Which row each row swaps with, under one turn or mirror:
The rows were stretched afterwards, more along some directions than others.
Gid: [  0  26 -20 -26   9  -2  22 -18 -12   5  -8 -10 -12  24  -9 -20   2   3
   7  12 -12  11  -2 -18   7  12]
Ger: [  0  15   9  -3   9  29  12  13  -1   3  -8   0   8 -32 -21  -8   1 -22
  -1  -6  16  -1  -7   7 -11  12]
boge: [-13  -2   4  -8  -3 -30   2 -29 -14  -5   0  -9  -4   0 -33   0  16 -16
  -1 -14   2  -2 -17  27  -1  15]
fike: [ -2 -15 -26   8   1 -36   2   2  16   7 -11   2  -9   4  -6 -11  -6  -4
 -17 -13   5 -14  -3  10   9   1]
zuz: [  1   3  20  14  -4   3  30  -1 -21  25   6  -3 -22  -3  -4 -25 -32   3
   2  22 -22  -3 -15  -8 -15  13]
pifi: [ -4  -8  -8   6  11   5 -32  30  -6 -13   5  -8  13  12   1   7  -1   0
  -8   2  15  -6  29  -1  13  -9]
Tizep: [ 14  20 -30   6   3   9   7   6  24  -5 -21   6 -14  -3   6  -1  -7  -7
 -11  -5  15   4   0 -15 -12   8]
Viz: [ 25   6  11 -29  -6   3 -14   9  13 -12  17  -2  11 -14   0   5  28 -13
  -4 -24  22   3 -12   9 -11   9]
rem: [  3  12   1 -35  18   2  -9   5 -22 -13  -5  -2  17 -13 -51 -16  19  -5
  10  27   8  28  14  -8  -4  -8]
Rola: [  3  29  -2 -22   7   6  31 -16 -15  14   1 -21  -3  26  -6 -27   0   5
   7   4 -19  13   2 -21   1  12]
megu: [ -4   1   9  37  -7   0  30  -7  -7  24   9  -7 -20   1   5 -13 -35   7
  -4   7 -23  -6  -2  -8  -7  16]
muv: [  4  14 -10 -19   3 -10  23 -17  -5   9   6 -16  -9  32  -3 -12   5   1
  -3 -13 -10   9  -2   1  11  17]
guz: [  1   3  21  12 -23  19   2   3 -12   1   6   2  10 -19  14  13  23 -23
  14 -23   6  -5   1  11 -21  -3]
fepu: [  9   2   3   2  20 -12  17 -40  -6  -3   0  22 -16 -13 -31  -3   7   8
  -3  11  -3  -3 -16   5  -2 -10]
bugop: [ -8  -9  15  17  -3   2 -11   0   2   2  -5  -1  14 -23 -11   4   7 -23
 -12  -1  24 -13   7  22  -8  -2]
bir: [-10   8 -21  26  -5 -11  -7  13   7  -6  -8 -16   6  -1  -2   3 -17 -12
  12 -15   8   1   9 -10   2  10]
sivom: [  8  25   4 -21  11   3  29 -13 -16  12   2 -14  -3  16 -18 -29   8   0
   5   9 -12  14   2 -15   5   8]
Raru: [  0 -14 -15   0   6  -6 -11   0   9  -6  -5 -25   1  19   3  -2 -15   0
 -14  -8   9  -1   6   0  12  -6]
vorum: [  1  14  -6  -4  18  -3   8 -16 -27 -11   1   3   2 -14 -46 -11  12   7
  14  31  -3  25  19 -14  -1 -12]
Pup: [  0   8  22  -2 -17  20  21 -29 -15   2  -3  -6  -1 -20 -13 -11  23 -27
   0   5   4  -3 -13  11 -33   8]
Sege: [ 10 -12 -15  20  -5 -15  -7 -27  15  -2  14  -7   3   3 -16   6  10  -2
 -31 -33  15 -15  19  29   3   2]
dipev: [ 10   3  25  -4   4  10 -13  26  -6  -4  -4   3   8 -18 -27 -19  10 -11
  -8  14  23  -3  -4  21  -4   6]
difi: [  7  23 -13  -4  11  -4  33 -11  -8   3  -6  -5 -18  22  -9 -14  -3   9
  14   5 -18  17   8 -10   8  10]
koso: [-12  12 -21  18 -14  -8   9  -5   6  -3 -12  11 -10 -16  -9  11   6 -22
   3 -11  20  13   5  20 -23  30]
Nekip: [ 11   7  24 -13  11   8   1  -9 -16 -24  11   9 -13 -15 -10  19  -2  13
  23  26 -16  12 -14  -8 -14 -12]
tovat: [  1  -8  -9  49  -1   1  18   2  -4   7  -1   0 -15 -10 -19 -11 -20  -3
 -16 -16 -10 -12   4  12   4  13]
dudez: [ -3  24 -10 -21   9  -2  23  -9  -8  11  -6 -18  -1  19  -3 -14   3   2
  15   1 -13  13   3 -20  10   7]
Tibu: [  2  -1   7  17  -5  -5  27 -11 -12  30  14 -14 -13  10   3 -24 -32   7
 -17   3 -20  -1  -5   0  -2  12]
mim: [ -6   9 -13  16   8  -9  16 -11   5   4 -20   8 -36 -11 -18 -17 -36   5
  -6 -12  10  -5 -28 -10  -9  17]
Rumug: [-27  11 -31  25  -8 -18  16  -3  -7   7 -24   5 -17 -22 -17 -11  -8 -21
   4  -8  21  12   3  13 -15  30]
lodaf: [  1  10 -21  13   8 -29   0 -13  -6 -11  -5   3   6   3  -7  15  27   3
   3 -16   6  -7  11  16  10 -17]
vifu: [  9  27 -14  -6  10  -7  29 -21  -6   6   5 -18 -10  28  -6 -12   1   4
  12  -1 -16  17  10 -18  10  10]
zepet: [ 30  26  13  44  -5  21  17 -13  19 -19  15   5  -5  -7  -5   9  19  -3
   3 -10   6   8  17  11 -10  17]
metof: [  6  -4   2   2   9  -1  -4  22  -6 -12  12 -19  20   8 -19 -15   1   6
  -6 -21  -4   5  12   6  23  -2]
sope: [  1   5  13  18 -11   4  29 -19 -14  26  12  -3 -21  -4  -9 -24 -29  -1
 -15  14 -15  -6 -16  -1 -15  19]
vor: [  9  11  25  19  -2   8  33 -10 -11  22  15  -5 -16  -7 -20 -21 -27   0
  -7   8 -11   3  -6   2 -14  17]
nupen: [  9  16  16  32 -15  -6  17 -17 -13   3   7  -2  -3 -22 -10   3   6  -1
   5 -24  -1  -8 -10   4 -18 -10]
vules: [  9   1  15  34 -11   7   5  25   4   5  -3   6  -5 -25 -17 -25 -14 -13
 -31 -17  17 -13  -9  23 -12  18]
mube: [  9   7  24 -13   1  14   2 -17 -10 -17   8   6  -7 -25  -3  21   2   2
  17  19 -11  12 -18  -1 -18  -8]
Sav: [ 27  -5  30  -1   3  -1   0 -15  -8 -14  15   5  -7   2  -9   4  26  -5
  -2   7   4   8  -2  18  -3   4]
losu: [ 22  -6  34  36  -4  15  20  13 -10 -14  -6  11 -19 -29  -5  -3 -11   2
  19  14   2  -1  -1  -7 -11   0]
fir: [  5   7   2 -29  11  -1  -8   0 -24 -14   0   4  10  -8 -47  -4  21   2
  11  30   2  25  12  -5  -4 -12]
foz: [ 22 -14  -5  -4   2  -2  -9  -5  12  -5   5  -6   0   7   0   0  -6  20
  -6   8 -14  -5 -10 -10   7 -13]
naz: [ 10   0   6 -21  -1  17  -9   3  -2  -9  -5   0   2 -15 -13  -7   6   3
  -5  -3  11  -5  -1   1 -14 -11]
Pasa: [  1  -8 -20   1   5  -2 -11  -1  -4  -9  -5 -21  -4  12 -11 -11  -9  -2
 -19   3  10   4  12  -2  11  -5]
pivim: [  2   8  -9 -38  17   0  -8  -3 -18 -11  -5   0  12  -3 -47 -13  15  -2
  10  34   4  26  13 -13  -3  -7]
Vot: [ -8   1   7  -5 -12 -34  10 -35 -16   1   3  -5  -9  -2 -19   8  18 -18
   6 -26  -5  -3 -25  29  -7  13]
mif: [-13   3 -22  18 -11  -7   8  -4   5   5 -11   7 -11 -16 -14  -3 -12 -20
  -2  -1  15  12   3  12 -22  29]
kez: [-13   2  -2  -8  -7 -30   5 -37 -16  -2  -4 -11  -6   5 -24   4  16 -15
   1 -17  -5  -3 -15  20  -2  16]
zukab: [ 30   8  27   1  -3  -1  22 -12 -20   2  -1  -6   8 -11   0  -8  27  -2
  12 -26  -7  -4 -20   0  -9  -9]
Gul: [ 24  17  33  -7   3  26  -1   9  -1 -18   3  -5 -18  -3  -5  -7  -4  -3
   6   8  15  16 -10 -14 -18  20]
Lidi: [  5  10  -1 -11  -9   0   3 -22  22   7  -1 -16  11   2  -8  -4  13 -17
 -10 -20  15 -14 -17   7 -14  26]
sanug: [ -8   4 -17  32 -10  -8   9  -3   6   1  -6   9  -7 -23 -13   1  -5 -20
  -5  -9  15  14  10  20 -20  25]
guved: [  8  22  -1 -24  17   5  -2 -15 -21 -15   0   0  13 -12 -46  -2  28  -2
  18  31   1  27  14 -12  -8  -6]
fibur: [ -3  -5  35  17 -11  22  12  23  -4   2  11   1  15 -33  -1  -8  -3 -18
  -3 -14   6  -9 -11  28 -18  18]
samip: [  4   6   6  36  -3   6  31   3  -4  21   8  -4 -28   1   3 -24 -42   6
 -12  11 -14   0  -2  -8  -9  21]
riti: [ 23 -19  15   4  -2  -8 -17  16  -3 -11  21   3  -8  -1 -12  -9  -2  14
 -16   4  -6 -13  -5   1  -5   2]
Desef: [ 18  -1  10   2  -2  -6   7 -18  -5  16   3   1   2 -11 -37 -20   6 -11
 -29   3   2 -12 -11   3 -14  -6]
lebid: [ 30   5  -2  36  13  -9   1   1  10  -4  13 -23   3  10   1  -1 -13  10
 -18 -35  12  -4   9  -6  12   7]
Lufom: [ 27  21  14   2  11  21   3   7   9 -17   9   9  15 -16 -23  -8  26  -5
 -15  -3  15   4  11  12  -2  -3]
Tul: [ 10   3  33   1  -6  17  29  -3 -20  15  15  -5 -21   1  -5 -22 -27  11
  -3  20 -24   0 -19 -10 -18  11]
nafiv: [  8   0  30  -3 -12  16  20 -32 -12  -1   2 -13   4  -5  -7  -5  18 -12
   8   0  -8  -4 -12   3 -22  -6]
gimo: [  0  -2   9  -2   2  -4  -3  -3 -13  -9   1   8  24 -18  -8  12  25 -11
  25  20  -8  -1   4   5  -5 -20]
zede: [  6  12  -8  21   0  12   1  -2   6 -21 -13  -6  -1   0   3   9   7   2
  15  -6   2   9  21 -17   3 -10]
zusuz: [-16   6 -24  28 -14 -17   7  -6  -1   7 -16   5 -11 -22 -12   2  -4 -24
   1 -11  15   9  -2  20 -17  29]
gufas: [ 22  10  16   2   5  13  12   3  10  -6   8   0  -8 -15 -15 -13 -15  10
   1  11  -5   1  -6 -30 -16  -9]
sefo: [ 10   6  26  -6   3  16   5 -10 -11 -25   6  13 -13 -28  -7  17   1   3
  23  23  -9  15 -18   0 -21  -7]
nebes: [ 20   8  -7  19  12  -8   8  -1  10 -23  -8 -12  -4   7 -11   4   9  -4
  10 -20  22  10  24  -5  21   8]

Swapped with zusuz: guved
Swapped with Gid: sope
Swapped with sivom: samip
Swapped with lodaf: nupen
Swapped with sanug: rem
Swapped with Desef: Tizep
Swapped with Vot: Nekip
Swapped with mube: kez
Swapped with pivim: mif

